In the rows, 128 means zero.
Which row each row swaps with, under one turn or mirror
The rows were stretched afterwards, more along some directions than others.
Z_932: [126 122 131 134 105 119 111 115 163 133 136 146 148 136 156  91 108 109]
Z_683: [138  80 120 137 123  76 124 111 157 153 114 146 116 115 132 134 125  84]
Z_877: [133 135 126 159 113 116 115 116 141 134 144 119 135 138 148 102 119 134]
Z_502: [160 102 125 137 132  83 108 125 152 135 115 140 116 117 120 110 118 120]
Z_648: [117 114 136 122 130 115 120 134 163 130 142 133 159 130 143 116 114  92]
Z_643: [132  98 116 151 124  82 138 146 159 164 117 114 140 124 150 108 109 122]
Z_972: [106 102 103 128 116  86 152 121 138 184 118 103 119 113 165 134 114  96]
Z_755: [126 123 123 132 122 110 115 116 143 140 139 121 142 145 151  86 110  99]
Z_495: [108  92 152 148 101  96 116 100 160 137 139 148 131 132 143 124 122  98]
Z_110: [112 125  80 129 123 122 140 121 141 166 129 135 110 132 142 114 108 109]
Z_306: [131 112 131 144 111  94 113 111 131 132 140 140 115 158 127 108 133  95]
Z_493: [116 124 139 102 122 126 151 146 160 140 123 114 147 130 145 142 139 124]
Z_67: [147 137  92  99 141 114 125 122 152 140 117 149 137 135 150 127 126 114]
Z_962: [158 130  91 127 133 123 119 149 144 143 131 154 146 148 126  93 108 126]
Z_506: [127 119 126 114 124 118 126 120 171 119 134 120 135 109 165 121 115 130]
Z_299: [114 132 126  98 117 148 128 139 154 115 136 156 161 159 123 119 129 112]
Z_459: [109 110 126 144 113 117 117 139 143 134 110 130 137 152 139  87 103 124]
Z_766: [139 114  95 145 141  84 100 107 139 107 136 151 114 131 126 100 118 124]
Z_891: [123 150 103 114 118 149 141 147 146 136 144 138 168 153 142 101 109 112]
Z_85: [139 107 123 149 122  66 131 105 147 168 124 129 120 115 147 116 137 115]
Z_553: [121 127 102 124 123 116 158 127 161 165 138 112 138 100 153 145 115 130]
Z_666: [119 120 150 120 116 104 127 134 165 131 130 140 138 131 141 132 133 116]
Z_247: [149 121 123 134 125 104 139 135 152 126 125 141 151 117 118 117 108 127]
Z_233: [152 131 102 123 141 116 120 161 143 134 134 122 143 143 136  90 107 123]
Z_635: [115  91 130 153 111  81 121 105 154 150 125 117 112 101 159 137 111 108]
Z_936: [112 119 113 124 115 118 152 133 166 157 129 115 132 111 148 155 123 138]
Z_927: [112 120 138 148 109 117 150 148 152 126 132 125 146 140 119 101 104 134]
Z_152: [144 119 109 123 140  88 108 107 137 127 144 158 119 146 141 106 131  81]
Z_291: [ 98 122 101 119 115 127 159 123 148 157 123 144 144 123 155 142 111 110]
Z_535: [138 142 115 102 104 146 117 130 163 121 141 158 156 148 130 121 118 115]
Z_737: [141 123 120 117 140 115 121 128 156 109 134 139 117 146 140  89 128 100]
Z_855: [133 128 118 121 115 120 126 125 161 117 140 167 154 164 120 114 130 111]
Z_808: [116 141 123 114 111 143 135 141 170 131 147 152 169 154 136 106 121 129]
Z_574: [111 113 125 139 113 115 148 143 150 166 113 124 142 115 134 138 111 125]
Z_61: [146 114 131 142 129  75 116 129 143 127 138 147 119 149  89 100 122 108]
Z_432: [141 113 114 107 141  90 112 128 155 129 115 146 135 113 146 117 124 124]
Z_21: [129 130 130 116 104 158 136 133 167 161 120 113 156 125 154 126 114 114]
Z_297: [117  89 126 144 126  83 118 112 148 163 105 109 125 101 157 132 109 114]
Z_138: [132 112 109 135 128  83 114 111 153 155 136 149 151  96 144 124 111 121]
Z_441: [119 130 122 137 130 109 134 113 134 118 142 166 132 144 125 113 121  98]
Z_960: [128 112 103 126 124 105 132 129 135 188 122 144 126 128 138 128 118  93]
Z_797: [126 127 116 110 133 105 148 132 165 133 126 133 116 117 127 138 134 135]
Z_47: [136 115  94 132 145  79 141 136 135 171 138 134 109 119 133 124 122 107]
Z_594: [116 126 131 142 117 129 126 133 161 127 140 150 161 146 130 101 110 129]

Z_594 is swapped with Z_553
Z_493 is swapped with Z_299
Z_683 is swapped with Z_737
Z_67 is swapped with Z_61

Which row each row swaps with, under one turn or mirror
The rows were stretched afterwards, more along some directions than others.
Z_51: [135 123 117 106 135 140 146 122 129 140 109 114 140 126 140 114 147 118
 119 138  83 129 119]
Z_389: [126 144 124 111 125 116 173 135 129 151 123 133 140 113 142  88 136 101
 126 126 121 135 146]
Z_699: [134 106 121 114 132 115 113 137 151 142 138 133 120 112 110 121 130 126
 151 123 119 101 111]
Z_544: [150 153 158 148 137 133 151 127  85 166 139 133 142 115 131 132 121 110
 130 117 123 147 149]
Z_957: [147 127 156 121 149 109 155 132 142 137 137 116 136 118 140 118 123 108
 125 123 130 122 128]
Z_522: [112 153 132 147 153  96 161 125 121 140 137 133 141 115 141 129 108 127
 118 107 147 124 140]
Z_391: [134 129 152 130 135 122 159 143 143 154 124 141 126 117 136 127 137 104
 123 109 125 119 136]
Z_419: [113 136 114 136 111  96 174 136 110 129 137 150 143 127 144 111 140 124
 124 133 144 132 139]
Z_136: [132 167 157 148 136 134 147 133  96 161 143 137 143 112 125 145 114 121
 132 108 125 151 144]
Z_377: [143 136 147 120 137 121 155 134 138 149 144 127 160  88 147  92 133 103
 113 125 113 114 123]
Z_928: [141 143 124 143 121 110 135 131 132 140 155 144 152  80 103 112 105 126
 141 113 148 116 134]
Z_555: [113 151 148 121 149 124 175 125 133 150 131 134 158 113 151 115 129 104
 113 124 122 129 150]
Z_309: [106 117 135 128 117 129 138 137 114 165 132 172 137 121 136 119 150 104
 127 122 115 144 160]
Z_365: [144 147 124 126 141 119 161 135 107 148 122 124 143 122 123 107 125 104
 126 132 121 151 117]
Z_593: [121 151 142 127 129 104 182 145 116 152 125 138 154 111 160 102 127 102
 110 114 115 135 145]
Z_938: [127 148 117 136 130 104 155 144 135 166 145 161 133  99 126 101 120 104
 136 112 148 122 128]
Z_415: [150 124 122 116 127 128 107 132 149 153 133 132 120  88 107 114 117 118
 144 116 122 109 119]
Z_118: [117 124 131 113 128 131 128 126 124 145 124 151 140  99 147 113 146  97
 107 126 122 128 150]
Z_771: [151 127 123 107 141 129 105 122 132 135 135 108 137  88 121 112 122 115
 128 128 116 103 118]
Z_618: [129 135 129 101 131 151 142 125 124 176 113 164 133 113 147  98 134  95
 123 133 102 134 142]
Z_115: [109 148 128 147 129 105 178 137 118 147 145 134 158 113 151 120 142 112
 112 117 126 136 147]
Z_369: [126 135 142 149 142 126 138 127  99 150 137 135 130 132 129 136 113 108
 125 116 145 167 150]
Z_874: [140 122 143 114 131 114 146 138 146 130 133 129 130 116 129 114 128 117
 143 125 130 133 123]
Z_329: [111 134 112 138 123 117 143 135 146 129 129 152 143 130 143 132 137 141
 129 115 143 125 133]
Z_248: [138 129 100 112 126 128 128 131 153 172 125 160 123  97 108 101 140 114
 148 113 107 128 121]
Z_54: [101 122 109 122 111 106 132 147 157 134 130 165 133  98 116 122 130 126
 135 111 134 116 137]
Z_828: [125 134 121 123 120 105 122 133 109 122 147 119 142 110 140 135 115 130
 130 131 130 122 121]
Z_450: [118 133 138 147 127 100 146 128 114 122 151 128 150 113 154 138 119 113
 102 122 156 123 135]
Z_363: [108 125 128 131 133 106 155 136 139 124 122 128 141 108 158 121 139 117
 100 127 136 107 129]
Z_930: [108 139 116 140 130 114 157 138 138 153 143 144 135 118 136 114 109 113
 118 106 148 104 149]
Z_134: [143 141 118 125 106 126 143 149 110 147 127 142 150 129 151 109 133 118
 131 128 119 144 122]
Z_240: [109 138 114 132 147 107 156 125 128 141 125 126 119 133 141 119 122 107
 114 118 153 132 139]
Z_528: [126 154 126 141 117 141 152 146 121 188 127 171 130 114 110 124 116 120
 152 105 108 154 133]
Z_971: [136 142 146 125 121 121 156 156 133 148 122 140 128 117 129 130 135 110
 129 111 116 138 114]
Z_844: [120 123 136 127 120 124 134 127 116 143 127 138 135 112 150 131 146 109
 110 127 119 140 145]
Z_209: [113 133 104 137 118 129 124 133 128 152 142 167 130 103 124 116 119 120
 136 117 149 114 162]
Z_117: [151 129 132 111 115 113 139 137 141 120 140 132 119 120 129 121 135 120
 149 126 119 123 110]
Z_835: [115 126 120 115 110 127 144 147 153 153 129 151 144 101 109 130 141 125
 146 111  95 133 114]
Z_154: [ 99 152 149 150 127 112 171 137 104 143 145 157 165 107 166 139 123 123
 112 112 122 152 131]
Z_589: [115 138 138 127 114 120 172 145 124 146 122 140 136 137 157 140 146 124
 128 126 100 145 115]
Z_815: [138 141 150 151 146 122 153 126  99 159 138 142 140 123 124 124 118 105
 124 116 138 164 157]
Z_605: [124 145 135 160 149 127 141 121 100 163 147 150 149 104 130 117 119 105
 105 113 144 148 146]
Z_42: [124 149 139 145 126 141 133 130 108 169 145 167 121 122 129 131 111  94
 128 101 135 154 164]
Z_458: [131 153 130 144 132 131 141 130 100 161 136 137 153  88 132 106 111 113
 119 122 128 127 150]
Z_203: [130 157 132 147 129 122 149 145 117 162 147 153 156  88 122 120  98 124
 140 101 115 141 114]
Z_848: [125 142 129 122 118 126 129 133 104 160 144 152 138 111 124 140 121 121
 146 126 118 148 113]
Z_688: [125 111 105 113 106 106 141 145 132 110 128 124 131 125 157 117 151 118
 121 142 127 107 120]
Z_7: [145 121 152 113 129 111 154 139 124 129 128 107 130 119 143 120 133 111
 129 141 120 132 119]
Z_953: [118 133 138 154 145 130 140 129 120 163 131 144 122 115 107 135 110 113
 129 109 145 150 161]
Z_145: [124 132 129 106 124 129 148 127 126 166 129 140 140 115 168 112 153  96
 113 128  94 135 135]

Z_118 is swapped with Z_771
Z_134 is swapped with Z_329
Z_115 is swapped with Z_938
Z_618 is swapped with Z_51
Z_844 is swapped with Z_415

